(in the rows, 128 means zero)
Rows swapped in pairs by one turn or mirror: which row each one swaps with
The rows were stretched afterwards, more along some directions than others.
k701: [ 95  97 131 134 135 166  97 144  97 132 131 140 130 152  94 134 123 143
 128 131  82 100 136 143 126 116  89  98 122 157]
k306: [113 107 128 136 136 116 142 112  81 162 146 153 117 139  67 156 152 138
 123 141  83 126 142 116 127 150  80 107 136 166]
k530: [125 101 162 128 170 141  95 134 116 168 107 107 117 146 128  80 164 151
 159 106 143 134 106 165 143 140 132 102 106 132]
k167: [125 141 156 120 143 113 146 112 110 142 101 148 110 133 113 124 171 127
 131 127 130 131 145 152 119 157 138 111 142 137]
k355: [111 157 125 141 165 120 120 142  99 161 115 154 102 146  97 130 115 100
 107  82 138 133 109 112 152 130 109 116 119 177]
k659: [131 110 160 154 130 107 110 114 115 163 151 123 139 127  99 102 155 139
 132 130 134 136 132 129 122 143 132 108  95 133]
k650: [ 89  99 165 131 138 140 112 109 128 135 124  97 121 117 129  79 139 162
 180 120 130 143 123 161 113 160 156  99 118 131]
k401: [123 139 124 136 125 112 129 150 139 120 147 138 106 151 127 143 150 115
 122 120 117 146 154 100 124 123  73 125 128 154]
k145: [138 120 180 113 161 108 121 120 111 160 122 121 135 152 106 145 157 139
 122 104 188 144 106 125 122 139 119  99  88 157]
k578: [150 142 119 123 145 106 169 141 102 108 129 143 125 152 117 148 116 143
 104 127 185 119 135 121 124 115 105 116 119 127]
k842: [146 145 157 118 165 102 132 114 129 165  90 148  94 135 127 105 169 123
 122 104 136 150 117 147 131 136 147 109 135 142]
k39: [156 152 156 171 147 109 133 113 121 170 139 128  97 147 110 123 165 160
 139 165 142 125 136 124 104 142 141  98 124 126]
k319: [156 133 145 179 146 109 133 123 108 150 160 115 132 138  99 140 136 126
 131 153 154 119 125  89 119 162 107 101 102 148]
k451: [147 149 149 135 137 148 107 164 124 124 111 129 116 167 132 110 112 155
 165 141 139 114 103 121 107 114 123 108 139 128]
k810: [136 107 192 127 144 139  80 115 129 158 106 109  98 119 126  92 168 162
 145 120 121 129 115 147 108 143 152  91 110 139]
k153: [168 132 161 134 175 137  98 140 138 194  95 133  73 145 117 115 152 123
 152  91 149 138 116 157 119 123 125 122  85 155]
k919: [150 119 126 128 120 144 140 136 121 154 133 117 114 127 128 153 128 121
 144 139 111 139 168 117 130 140  79 127 127 155]
k633: [126 135 142 146 144 115 138 112 108 165 152 131 144 149  75 119 150 124
 135 120 116 115 152 137 124 149  97  86 118 160]
k50: [ 91  99 171 116 156 144 123 145 107 147 114 144 110 160  92 141 175 147
 137 110 108 122 115 119 120 129  69 101 137 173]
k792: [165 156 125 117 136 107 138 137 121 101  98 137  96 130 141 142 111 102
 125 132 142 142 126 126 112 155 123 113 134 140]
k660: [124 110 139 123 136 148  89 147 122 125 125 107 147 151 131 100  89 149
 125 116 124 104 107 137 125  84 142 116  99 135]
k464: [107 105 134 124 147 125  79 145 109 159 114 133  94 126 127  76 131 153
 129 127 110 119  95 133 149 108 128 111 144 144]
k883: [109 124 167 138 160 138  96 112 135 155 123 116 109 152 135  82 150 163
 149 110 161 153 101 151 127 140 174 105 119 150]
k872: [160 152 111 118 118  91 165 139 124 103 143 130 140 152 114 168  92 104
 107 134 156 145 152 108 120 116 101 129 119 142]
k426: [164 135 107 166 159 108 133 131 123 158 131 132  87 168  83 133 132 133
 147 131 159 119 148 159 110 129 119  96 111 138]
k232: [122 117 128 123 153 110 164 115 105 158 129 125 126 114 120 121 112 142
 155 154 159 169 114 120 143 160 110 122 125 140]
k751: [119 140 143 110 112 132 117 122 137 160 139 111 116 107 122  86 149 147
 167 120 131 146 139 145 126 140 137 111 116 109]
k282: [125 108 159 125 153 119 103 122 143 137 105 119 106 137 136  97 141 161
 153 105 148 157  94 140 123 133 150 104 120 156]
k626: [139  96 135 122 114 144 102 142 114 116 143 130 126 131 132 126 116 143
 129 110 123 111 128 118 116 119 102 120 101 137]
k41: [172 126 135 121 146 156 134 142 127 109 124 154 111 171 149 114 129 157
 126 148 129 100 113 145 122  85 122 116 144 127]
k431: [144 144 143 111 145 102 127 133 103 124  81 159  62 114 113 134 161 120
 119 127 104 137 118 141 134 169 104 114 143 154]
k47: [107 122 168 121 153 152  74 132 119 138  95 113 111 155 128 107 135 151
 130  77 120 115  96 145 112 111 155  98 107 157]
k533: [161 104  91 132 140 104 133 143 108 114 115 145  92 111 112 138 101 103
 118 141 111 135 134 136 134 153  95 105 117 142]
k720: [167 151 119 119 134  93 164 141 139 135 137 121 135 150 121 163 115 129
 118 135 144 152 159 119 138 115 107 147 131 145]
k121: [106 123 170 107 165 126 138 119 122 122 144 142 137 154 104 128 175 124
 130 120 131 115 118 134 130 140  88  86 131 153]
k982: [130 136 160 117 158 114 126 137 112 154 121 125  90 115 126  84 148 134
 134 124 120 142 111 149 131 146 123 110 129 114]
k823: [ 76 141 151 132 151 135  99 148 116 126 138 114 130 173 129  91 144 163
 138 122 164 116 109 130 131 110 114 102 125 134]
k668: [134 123 136 145 123  89 135 112 127 160 165 109 146 153 117 113 155 145
 129 119 159 150 150 127 120 124 143 105 127 115]
k532: [120 139 127 136 183 150 143 133 124 158 138 135 130 202  88 130 133 158
 142 131 141 100 114 146 130 113  99  95 135 144]
k286: [102 122 136 111 126  91 119 123 115 164 132 133 106 141 105 113 131 158
 124 133 134 159 127 152 141 130 117  93 131 139]
k805: [144 137 144 124 153  75 157 129 137 157 144 135  87 135  97 150 162 125
 126 124 139 168 119  98 135 146  81 123 129 151]
k83: [113 101 102 124 119 122 144 146 111 115 123 136 113 127 118 142 126 119
 151 147 117 139 138 117 139 160  66 117 146 137]
k89: [165 155 111 127 163 113 146 146 118 131  91 160  81 160  83 154 130 114
 144 124 139 128 132 152 106 139  90 109 125 158]
k141: [139 156 139 124 152 123 149 133 132 155 119 141 110 139 111  83 153 161
 136 143 144 124 141 152 115 101 149  93 145 119]
k348: [137 113 155 150 129 115 125 108 109 127 156 105 164 113 128 102 131 138
 161 128 198 137 127 130 118 150 146 104 104 134]
k733: [103 123 173 118 132 142 107 146 115 133 132 107 134 160 154  86 135 172
 138 117 110 118 115 124 124  84 124 126 143 142]
k638: [154 157 140 142 162 107 147 117 115 145 109 153  70 139 105 136 176 123
 113 141 120 138 132 141 133 172 126 116 133 139]
k347: [123 123 117 120 121 167  99 148 115 129 126 128 127 168 146  93 134 157
 149 124  98  97 138 149 125  90 117 104 151 117]
k806: [130 116 131 124 149 145  90 146 141 139 139 110 146 165 126  95 100 165
 147 129 112 108 107 149 137  97 136 125 123 135]
k100: [168 155  95 127 135  96 180 156 115 143 138 163 114 134  93 161  96 101
 118 136 140 150 152 108 138 135  70 125 125 144]
k97: [141 106 143 129 145 153  82 143 130 160  84 113 100 134 123 113 128 145
 167  94 131 133 120 154 110 115 130 118  90 161]
k685: [126 146 129 142 147  74 169 120 110 143 137 131 122 123  97 116 126 121
 123 131 179 169 140 135 138 152 125 113 113 130]
k971: [146 116 128 126 135 146 105 146 135 116 128 128 121 148 135 141  98 122
 132 127 126 130 108 111 127 128 111 130 104 131]
k585: [128 139 135 130 149 131 128 145 102 120 118 148 123 182 100 164 121 136
  92 120 145 111 132 113 120  96 115 111 127 153]
k96: [147 158 131 114 167  98 144 122 137 143  88 148  82 136 118 116 139 123
 123 111 157 156 118 154 136 146 142 107 136 129]
k719: [137 112 141 150 128 133 116 139 109 171 154 116 157 151  95 125 124 162
 135 131 144 111 134 116 126 111 114 106  93 133]
k127: [143 138 120 151 163 108 152 124  94 130 124 157 105 123  75 138 156 107
 114 106 116 105 132 146 137 147 103 111 113 137]
k886: [110 116 135 125 142 116 158 116 129 150 133 102 117 119 133 103 139 144
 163 149 142 153 138 124 145 171 117 111 134 127]
k588: [146 140 121 128 139 105 183 127 131 129 145 133 153 157 109 183 124 116
 133 152 180 162 149 112 131 148  81 122 114 136]
k511: [110 113 165 134 135 112 114 106 112 135 129  96 100 107 118  87 148 152
 164 132 129 147 123 152 115 174 140  85 125 129]
k853: [174 133 124 140 146  80 178 126 121 133 145 140 105 156  89 164 172 105
 137 140 144 161 167 129 121 173  75 102 134 145]
k658: [142 111 121 123  95 133 143 136 113  98 146 141 106 128 131 133 142 151
 137 166  82 117 150 122 122 129  73  98 173 127]
k637: [141 155 110 129 124 136 121 169 128 138  97 163  80 165 104 162 125 112
 124  77  72 130 142 113 127  97  91 134 140 159]
k25: [ 91 124 159 132 124 128 136 118 107 148 134 137 123 152 127 122 173 129
 116 123 141 133 151 148 138 112 116 113 131 148]
k849: [116 136 132 123 154 126 136 143 109 121 116 150 101 168 116 112 140 133
 140 102 159 138 138 144 112 102  98 112 140 134]
k439: [163 137 119 124 150  98 168 129 140 109 150 120 174 172 133 138  98 116
 124 129 203 147 124 130 143 129 125 112 113 134]
k774: [151 141 119  96 141 110 136 159 126 118 117 145 112 162 129 126  99 114
 131  87 120 134 120 118 125  80 114 142 136 146]
k898: [137 139 142 142 143 101 171 114 118 160 134  89 150 104 125 102 117 128
 159 140 183 162 151 134 139 167 120 104 102 134]
k117: [101 161 133 124 154 130 102 132 126 175 107 155  64 139 120  98 123 128
 141  81 114 158 109 147 139 125 138 119 134 156]
k239: [145 106 130 130 105 120 111 143 105 108 148  86 147 141 138 105  99 159
 158 141 133 105 134 117 112 102 136 122 118 111]
k642: [102  96 128 127 115 119 138 117 111 104 148  89 154 101 144 112 131 135
 148 150 151 132 156 133 144 151 116  96 123 122]
k653: [138 126 164 115 133 158  93 125 112 140 104 129 104 169 135 123 148 173
 132 114 112 109 127 141  96  78 141 110 131 138]
k867: [ 91 117 176 113 151 140 120 120 109 164 130 133 115 153 107 103 173 153
 142 127 108 117 130 128 126 143 112  93 150 165]
k174: [144 155 143 112 140 123 177 139 132 122 142 120 112 165 124 147 153 142
 153 126 144 152 152 123 111 128  78 109 139 126]
k666: [ 99 109 127 158 131 119 160 115 131 106 182 123 115 154 104 117 141 134
 158 166 127 134 139 150 119 153  89  91 129 124]
k271: [134 103 147 155 130 134 117 124 116 133 144 110 118 152 111 122 172 152
 158 125 133 117 148 131 102 128  95 113 101 105]
k864: [149 148 102 108 142 128 144 134 133 104 108 140  77 152 138 127  93 135
 152 126 124 148 122 147 115 115 116 123 142 118]
k30: [138 132 111 123 111 128 160 125 115 102 153 129 107 158 117 159 126 146
 128 119 128 131 152 135 131 115  94 123 132 129]
k219: [165 119 148 116 142  82 149 132 149 168 119 141  80 114 126 130 144 136
 123 153 116 182 131 131 130 142  96 112 118 140]
k740: [122 146  92 129 101  91 167 137 124  96 169 121 132 162 130 135 104 128
 138 135 114 145 154 109 133 122  88 136 161 124]
k702: [150 105 148 131 124 129 123 137  98 115 139 111 135 128 113 143 133 123
 110 130 101 106 150 133 134 141  98 107 103 149]
k734: [116 141 147  96 150 139 152 138 130 133 111 149 101 156 130 124 154 156
 129 103 122 137 103 138 146 104  92 112 154 132]

k511 pairs with k842
k532 pairs with k919
k633 pairs with k898
k823 pairs with k401
k117 pairs with k39
k153 pairs with k426
k642 pairs with k121
k653 pairs with k864
k668 pairs with k982
k734 pairs with k658

